One hidden turn or mirror swaps the rows below in pairs. Which row is each named row swapped with?
The rows were stretched afterwards, more along some directions than others.
Pugo: [-32  -3  14   3  13 -11 -38 -17 -20   8 -28 -17 -27 -14  12 -22  -4 -47]
Giriv: [ 39  11 -41 -39 -16  73  -4   3  40  23   0  51  21  -3  -3   8  -3 -22]
Bute: [-19  16  23  -2   3  64  16   1  50 -34 -38   4  -7  26  13  -1   7 -45]
Lutip: [  0   4 -24   2 -15  13 -24 -18   6  39  -9  46 -29 -28   7   5 -12 -46]
Posid: [ 42  32  -9  -3  17  22 -30  -4  -4 -11  18  18 -18   2  44 -17  20  -8]
sezu: [ 18 -20  28 -18 -38  40 -29 -12 -24  34 -38  51 -10 -24 -28  22 -19 -26]
zugag: [ 45  20  -9   0 -29  24  17   4  31   0  -2  30  15  14  19 -17  38   1]
nune: [ 22  49   6  -1  12  41 -11  36 -46 -27  26  13   1  10   9  22  22 -30]
petab: [ 21  15  10  17   2  66   1  45 -10 -23  13  25  15  10   1 -12  26 -22]
sivet: [ 26  20 -67 -42  32  32 -31 -15 -16  16   0  26  -4 -25  38 -31   7  11]
zedo: [ -1 -10  -4 -45 -20   2  -5 -21  20  33 -66  30 -55 -49  18 -31 -25   4]
Gemu: [-12  -9  -9  -8 -16  29  13   6  82  33 -44  56 -13 -23  22 -55  15  20]
Dof: [  9  -9 -13 -29 -17  47 -17 -36   4  -7 -27  32 -41 -30   2  -3 -25 -35]
Futuz: [ -9  37 -39  -6   2   4  14   4  25 -18 -15  42 -28   4   2   2  -2 -31]
Zif: [ 21  16  30  22 -10   4  -4  -3 -28 -10  -3 -22 -26   8  31 -17  19 -23]
kigud: [ 37  12  17  -6 -34  73  -5  15  -3  25   2  16 -10  10  42  10  10 -23]
vabo: [-28  11 -31 -50  18  39 -10 -26  58  29 -39  11  -9 -27  39 -27   1 -20]
sumet: [ -9 -14  22  -9  39  42 -22  13 -41  36 -23 -22  -1  -8  14 -12 -18   6]
sed: [-24  -3 -29 -63  -4  25   4 -35  18   9 -73   6 -26 -32  28 -27 -27 -13]
roz: [-24  -4 -10 -57 -15   7  -1 -17  16  36 -51 -12  -7 -33  -3  -6 -11 -16]
naf: [ 11  37 -20  -3 -23  18  35   8  34   6 -27   9 -19  22  29   6  11 -16]
Tib: [-30 -13 -19 -51 -22  30   2 -18  21  34 -51  10  14 -21  -2  -6 -21  -9]
resi: [-18  -6  44 -34 -29  18  14  -1  31   8 -86  13 -15   0  10  -7 -18 -16]
Tepe: [ 11  -5  55   2   9  63   2  19 -22   7 -19 -32 -15   1  17  -2  -2 -15]
kezek: [-30  11 -15  -6 -17  -5   2  -2  34  -7 -55  44 -21  -9   4 -29   2 -38]
lilos: [ 18   8  37  -6  -7  -4 -21  15 -12  43 -27   4  -3  -8  -7  -5   3 -15]
pilil: [ 20  33  -3  -7  35   1 -20   7 -39 -20  22 -25   9  10  16  -1  30 -11]
pobo: [  9  18 -18 -32  34   2 -37  -2 -52  15  17 -24   6 -23   2   0  12 -14]
guk: [-17  -5  17 -14 -31  30  24 -17  24 -19 -51  14 -17   7   9  -3 -13 -44]
saro: [ 10  -4  57 -20   6  58 -11  16   1   4 -17 -25  11   5   2  -4   7   9]
Sato: [ 22  22  14 -58   0  59 -23   9 -52   6 -32  13 -20 -33   2  28 -16 -11]
pok: [ -2   9 -13 -16  12  31 -22 -20  14  -1  -2  22 -18  -9 -17  25  -4 -49]
Ful: [ 11   9  29 -18  -3  34  40  22   5 -31 -24 -32  10  -4  -6 -16  10 -12]
Nekud: [ 14 -13 -23 -29 -17   3 -25 -14 -23  49 -32  48 -13 -46 -15  -8  -8  -3]
ruzol: [-26   3  -6 -21  10 -23 -19 -18  17 -18 -37  30 -20 -14  -7 -25   3 -15]
vekaz: [  9   3 -17  -2  33  48 -16  -2  25 -25  17  -1 -12  -7  13 -33  16 -23]
kon: [-11  -8   9 -19 -30  60 -30  13 -16  45 -35  48  16  -7  28  -8   0  -9]
Rasi: [ 16  14   9  21  -1  60  -8  34  -3 -16  48  18  31  21  -6  11  41 -36]
zopos: [ 27   4  43 -26   8  68 -14  15  -7  -2  -3 -28   4  17   4  14   5  -2]
mubi: [ 14 -12  38 -20  -1  50  15  17 -39 -30 -21  -6   2 -15  -6 -11  -5  -6]
foza: [ -5   9  23  24   1  18 -35  -9  21  55  -9  17 -42  -9  15   2   9 -45]
pev: [ 21  -8   4 -40 -20  84  30  35  -2   4 -24  18  35 -13  -3   0  -3   0]
ponet: [-12 -11 -27 -28 -33  34   3   9 -10  38 -53  41  28 -27  12 -34  -7 -18]
tage: [  9  18  -1  -7  20  32 -26 -17  39   4  14   1 -24  13   2  17   7 -41]
veta: [ 11 -15  42  12 -11  62   9  19  60   7 -41  39 -14   4   2 -36   1  -8]
kupi: [-14 -13  -8 -66  15  -7 -19 -23 -13  27 -46 -22 -21 -38  -5 -13 -20 -11]
sero: [ 26   4  35 -18  15  65 -13  10  13   7  17 -32  -3  15  11  14  17 -30]
sogi: [-24  -5  -3 -28  22  21  14  19 -61 -11 -47 -15  18 -26 -12 -22 -14   2]
San: [ 49  28  13  13 -21  46 -15   2  37   8  16  34  -8  28  28   6  42 -27]
gonez: [ -5 -11  27 -40 -20  58   5  -7 -27 -18 -58  -6  -1   5 -19  25 -41 -41]

sed is swapped with Tepe
sumet is swapped with vabo
sezu is swapped with zugag
guk is swapped with mubi
naf is swapped with Sato
Ful is swapped with gonez

